One vector is turned by the same rotation once a step. Each row is the vector after some number of steps, and that number follows the row.
The counts run from 0 to 780.
[106 136 108 178 101 114 132 133 161 165 108 118  94  94 138  93 100 124
  87 127  77 124 121 123 166 148 138 105 140 124 135 168 103 119 133 102
 113 147 109 165 131 154 121 163 102 112 127 163 136 197 161 138 126 165
 107 105 134 163 124 115  67  71 142 142 146 108 141 124  94 117]  419
[132 155 127 145 120 116 131 174 152 135 159 134  89 113 178 100 116 137
  98 109 110 104 101 143 147 153 121 112 154 109 103 110 102 171 141 127
 137 172 102 138 107 147 124 128  88 131 104 186 129 213 135 113 134 173
  96  97 128 172 134 147  89 133 154 129 134 103 100  97 132 102]  352
[109 143 132 160 126 153 103 164 118 137 151 145 105  87 125 147  82 147
 164  98 104 106  89 192 134 149 102 135 118 136  83 111 120 124 124 107
 109 169 132 140 133 161 110 150 128 142 127 162 171 197 155  81 107 128
  96 127 171 129 138 147 164  78 111 147 105 121 157 151 166 123]  684
[129 123 128 137 135 147 123 153 151 136 163 146  77  97 129 100 107 147
 153 107  94 137  90 148 156 158  97 134 168 152 117 111 140 141 112 141
 149 184 131 146 122 136  94  89  67 133 118 140 134 211 123 120 125 150
  62  95 134 146 142 161 134  84 132 117 127 113 140 115  89 116]  364
[118 162 127 162 115 148 140 117 111 170 139 109  99 102 138 105 102 129
  96  86  99  96 110 137 150 132 123  99 145 159 127 112 142 120 124 113
 133 158 101 136 122 139 160 133 108 132 146 184 131 229 148 112 136 188
  99 103 116 155 150 121 105  88 138 116  77 113 180 120 140 110]  357
[125 151 117 172  97 129 107 149 162  91 158 147 116 114 139 117 118  62
 110 118 116 143 100 143 139 174 105 106 125 131 128  80 122 191 112 113
 160 131 135 142 126 147 128 122 108 147 117 145 149 219 138 106 138 174
 116 148 169 147 173 115 132 100 120 150 123  73 118 138 149 117]  583
[124 118 109 183 107 150  83 179 141  98 148 175 134 116 157 116  92 131
 130 129 128 123 116 155 122 136 108 136 150 156  77 124 131 188  94 124
 141 164 117 129 132 136  82 126 112 113 145 138 167 197 133 111 134 165
  94  71 153 137 144 126 147 111 108 155 132  84 119 146 119 117]  261
[126 123  97 178  85 149  97 134 175 112 140 139 105 104 102 116 105  69
 138 127  86 125 104 128 145 158 110 115 156 125 113 118 157 133 109 107
 133 135 140 174 117 114  97 119 124 148 127  95 147 179 153  98 123 162
  63 104 164 132 139 131 126  63  85 124 141  85 134 131 124 128]  194
[128 131 112 161 102 118 123 159 165 122 162 108 104  96 167 110 125 101
  93 139  89 118 108 136 132 150 150 130 147  94  90 116 100 175 146 105
 124 143 112 155 105 148  99 175  93 128  98 176 148 205 153 102 132 155
  90 123 127 166 144 137  71 117 144 163 160  96 115 117 127 113]  664
[122 118 112 152 111 137 115 189 145 124 140 145 109  92 128 110 114 164
 130 147  51 119 110 132 170 157 125 126 132 117 136 170 101 148 118 121
 134 178 135 149 150 157  99 128  80 117 106 167 130 178 146 149 124 155
 106  87 162 161 113 144 107  86 142 130 170 119 117 119 100 112]  170
[104 146 136 157 116 143  62 142 159 125 147 117  93 141 129  95 122  95
 121 110 116 141 112 169 170 150  85 136 155 135 116 106 130 165 118  84
 117 148 139 163 118 144 121 143 125 139 119 160 162 175 156 104 127 162
 103 135 143 117 164 136 131  67  98 123  85  82 128 138 163 132]  440
[ 77 133 124 173  86 161  85 105 127 144 109 149 124 120 125 118  94 120
 130  96  77 139 127 143 168 160 102  98 141 142 160 137 124 140  97  74
 152 164 123 168 109 168 150 144 117 144 136 146 152 180 144 128 120 158
  95 145 181 125 160 105 129  76 127 123 123 104 149 134 160 120]  189
[118 153 110 159 108 148  67 157 172 107 174 132 121 121 124 112 103 100
 122 120  96 102 123 120 125 140 119 111 141 117  79  98 138 149 117 103
 147 125 120 141  86 123 111 127 155 158 123 136 155 207 148  83 123 176
  81 132 156 120 142 142 133 103  98 116 144  89 103 111 144 100]  324
[ 98 146 132 177  83 135  99 141 101 155 138 116 107 115 155 133 131 123
  81 130  80  83 129 167 139 144 147 107 126 144  92 111 111 138 119 124
 116 148  90 166 122 158 123 179 109 134 138 182 139 189 165 114 132 166
 135 110 112 139 150 125  80  97 139 131  97 111 156 125 167 101]  97
[113 100 114 173  89 116 107 176 138 143 141 137 115 107 145 121 132 103
  99 144  97  74 111 140 144 153 149 114 124 126  79 100 130 149 123 139
 149 163 104 163  90 140  96 179  95 146 129 140 144 169 164 112 121 168
  93  67 118 168 146 147  80 113 128 145 142 111 117 106 125  99]  93
[108 160 113 160 117  92  82 145 178 112 141 174  93 113 109  88 100  85
  88  97 106 149 122 127 172 139 133  96 189 127 107 131 135 169  92 107
 136 136 144 143 113 128 117 119 124 123 131 120 138 186 169 110 138 159
  92 140 158 120 159 124 112  82 142 123 135 106 117 111 159 101]  77
[111 189 106 158  96  90 115 163  91 117 155 130  81 125 147 100 155 141
 125 133  75  71 102 171 144 175 109 113 134 113 113  91 127 157 126 164
 117 172 117 126 133 120 104 131 121 142 119 170 126 205 149 105 154 157
 118 125 132 136 135 150  84 103 145 128 117 108 124 142 160 136]  348
[106  98 133 164  89 159  88 144 177 132 129 125  96  96 139  97 114 120
 119 146  69 172 111 138 156 145 112 143 148 117 130 133 116 128 118  96
 143 163 120 163 114 180 102 168  79 119 106 169 125 184 142 113 104 158
  85 137 146 173 154 145 112 110 137 126 135 117 124 105  96 136]  301
[111 141 107 160 106 146  71 140 154 120 149 148 124 137 135  92 120 129
 114 126  92 121 141 109 144 115 121 133 198 131  91 130 154 147 110 106
 139 145  93 143 107 110  95 146 149 140 140 138 138 194 147  92 151 194
  74  97 144 127 118 145  94  94 115 107 140  91 125  94 122 118]  638
[106 106 103 184  77 121  89 142 174 113 142 159 104  84 110 122  78 105
  87  88 120 135 104 149 151 128 139  90 188 136  86 159 113 142 122  91
 138 127 124 167 121 136  95 118 121 108 141 121 128 192 158  99 113 139
  89 108 135 147 156 127 121  96 141 138 154 101 122 102 131  93]  80
[115 102 110 207 103 144 112 165 132 136 132 129 150 107 156 113 118 119
  99 138 102  84 147 142 150 130 151 117 154 138  68 107 139 158 107 132
 141 162 113 156 126 136  97 192 119 122 139 147 149 186 170 110 114 168
  97  63 120 175 153 123 118 134 113 133 138 111 149 118 112 119]  406
[ 85 152 111 175  93 123  95 133 102 117 111 140 131 134 133 108 107 111
 130 105  92 101 111 143 130 158 104 105 113 167 129  76 151 143 105 111
 182 162 101 118 105 132 137 169 127 164 152 163 143 214 127  85 138 162
  99 151 163 148 168 116 129 115 102 145 109 101 153 141 134 147]  579
[ 86  84 102 193  65 130  98 138 127 129 119 140 128  86  86 144 113 121
 114  85  87  84 104 153 148 125 139  84 147 158  97 140 128 107 111 116
 152 130 108 170 126 125  93 125 144 127 156 119 123 191 156  95 120 123
  89 112 123 154 160 128 127  92 128 139 138 113 161 112 121 114]  83
[117  90  95 186 117 125 100 178 159 118 149 142 156  82 145 114 112 117
 127 122  92  94 134 137 157 140 143 114 144 105 107 118 122 193  94 130
 143 166 167 136 129 134  95 150 110 129 119 141 159 188 166 123 119 169
  96  97 163 159 162 126 133 119 122 145 173  96 128 117 127 103]  403
[131 127 108 180 103 135  90 158 151  95 152 173 110  91 123 131  89 121
  96 110  97 151 114 117 126 126 140 106 176 162  89 171 103 150  96 106
 150 116 107 148 154 147  93 114 119 115 168 138 141 217 137 127 140 157
 111 100 160 149 124 120 131  92 142 133 154  99 138 109 100  93]  392
[108 127 135 146  88 131  65 167 118 124 135 159 110 144 142 107 122 142
 106 139  98 143 132 137 164 116  85 153 172 155 119 147 137 173 116  98
 151 171 101 118 137 148  93 160 115 123 145 186 122 179 136 104 159 177
 114  66 147 164 120 156  99  97 124 155 106  95 118 108 125 129]  379
[118 155 135 169 120 145 121 110 116 139 146 164 110  95 145 130  88 120
 130  89 106 153 121 147 146 145 100 110 164 154 146 140 123 149  85  87
 119 168 119 166 116 156 144 109 114 144 140 155 154 207 141 119 130 170
 104 135 192 126 138 109 132  82 132 122  98  93 161 126 161  99]  502
[108 116 127 176  92 105 130 143 128 158 113 142  83  81 120 127  90 128
 116  88 119  94  89 186 159 143 132  97 128 169  86 117 125 102 116 131
 123 161 118 158 122 136 116 148 108 118 159 150 137 189 170  94 106 141
  94  81 104 163 149 136 116  86 131 146  95 131 163 139 142 119]  226
[101 172 118 177  94 119 101 130 138 102 125 164 114 145 142 105 113  85
 121 114 121 127 114 171 148 179  96 104 130 138 121  76 145 177 114 122
 153 160 123 125 119 153 129 146 121 152 129 153 146 208 141  86 140 155
 103 147 163 132 182 118 122 110 117 139 105 104 129 142 175 145]  581
[ 93 160 120 148 133 115  83 158 117 107 158 172 133 129 132 134 102 124
 147  94 100 106 118 160 137 161 108 113 117 141 105  84 117 177  89 119
 165 172 125 119 115 147 123 162 119 159 133 157 168 213 139 101 142 146
 110 139 182 124 161 141 142 111 124 149 117 114 126 125 164 106]  9
[113 144 129 186 118 164 144 122 126 155 117 126 125 100 148  91  93 135
 120 114  80 116 134 118 167 141 119 105 140 153 135 122 153 115 106 107
 148 182 110 151 123 158 149 164 105 146 132 177 136 208 149 111 111 183
  83 112 146 173 153 107 111 123 119 108 111 119 181 129 118 124]  44
[ 89 161 107 146 100 124  69 145 121 114 132 147 131 111 117 131  87 138
 140 110  67  91 118 132 135 150 116 111 127 109 116 124 127 147 120  86
 137 148 122 125 103 150 137 167 157 160 125 171 164 195 149  83 132 155
  97 158 183 122 127 134 121  87 132 144 152 108 127 124 178 110]  320
[143 111 130 197  94 159 150 133 121 135 144 136 120  78 122 143 137 111
 115 125  68 120 129 161 166 137 129  88 129 138 127 123 110 115 105 132
 127 132 119 195 169 170 114 149 120 135 139 156 120 210 173 126 115 158
 120 128 143 180 137 138 130  80 108 117 100 132 180 118 129 112]  163
[122  89  97 191 101 133 114 165 164 112 147 130 157  76 148 113 113 118
 117 128 106 103 135 137 146 133 145 125 142 105  88 114 131 169 112 131
 132 161 144 143 134 134  83 167 133 119 121 143 150 195 166 108 126 166
  80  87 154 176 149 118 126 124 117 152 161  88 125 111 116 107]  404
[125 173 145 144 103 170 127 139 117 148 161 155 103 109 153 152 102 129
 122 134 103 140 111 161 134 155 110 123 129 124 105 114 120 124 125 109
 130 151  94 140 109 187 128 172 101 145 120 190 141 205 144  88 143 179
 118 126 166 145 112 151 108  89 135 136  92 121 144 106 179  93]  241
[129 136 109 163  86 160 125 131 138 111 131 150 110 128 126 139 116 107
 125 129  94 156 107 122 120 141 104 129 168 162 113 131 138 135 128 103
 170 113  70 158 123 130  90 140 101 136 152 148 120 228 119  89 171 157
  93  90 145 169 114 157 108  90 110 148 134 105 143 103  90 135]  133
[109 115 123 134  94 121 106 162 143 148 131 122  96 101 136  95 125 138
 131 154  86 107 107 144 153 136 113 144 111 126 113 101 134 112 130 139
 149 173 111 106 103 144  99 186 103 125 120 191 124 192 126  98 138 186
  94  87 129 180 114 160  79  98 124 154 119 101 121 113 110 124]  236
[120 122 122 163 117 151  68 161 161 122 146 138 102 120 145  79 114 140
 132 126  94 126 138 126 155 122  99 127 171 120 109 132 122 122 115  97
 142 163  95 179 119 143 104 128 159 143 124 161 126 194 128 104 116 182
  71 120 150 142 120 155 122 114  98  91 134  93 105  90 100 113]  183
[110 142 101 158 127 119 116 150 189 128 161 139 120  74 122 112  98 107
 104 107  68 127 107 121 159 150 158 108 160 112 109 138 106 166 109 116
 134 143 147 145 127 135 103 125  78 122 114 143 155 213 165 132 126 154
  93 130 148 138 150 131 102  88 164 135 173 119 141 107 121  99]  533
[ 98 151 120 156  67 121 113 125 119 124 103 156 102 133  92 138 109  95
 127 116  54 127  89 139 151 176 101  92 123 166 146 122 139 135 115 100
 164 128 109 140 122 144 127 161  93 155 140 143 135 190 148 106 153 134
 112 134 158 142 144 127 100  49 125 164 129 123 161 136 145 143]  449
[121 145 118 157  98 133  62 184 126 121 154 143 101 135 136  90 113 126
 105 153  68 111 129 108 145 112 106 145 184 142  96 162 160 173 113  73
 131 161 116 134 123 121 112 158 128 139 136 156 143 155 164 108 141 172
 100  85 151 137 123 151  95  86 116 131 128  88 120 129 141 135]  66
[ 98 143 144 139 100 136 105 153 118 164 124 144 104 114 151 112 101 144
 113 149  91 119 109 147 147 140 118 137 117 150 118 110 137 124 120 110
 149 175  96 112  97 171 128 195  80 130 132 200 143 187 137 105 141 184
 113  82 141 168 132 150  79  95 139 151 102 121 138 118 141 114]  238
[109 118  94 172 124 109  96 174 151 113 150 168 150  92 136 118 112 129
 132 115  99 102 136 157 169 146 141 117 159 104 101 112 120 197  91 136
 127 180 166 129 140 134  89 152 129 127 118 136 165 187 168 130 130 153
  89 106 169 143 160 121 129 113 133 147 154 101 118 126 143 107]  402
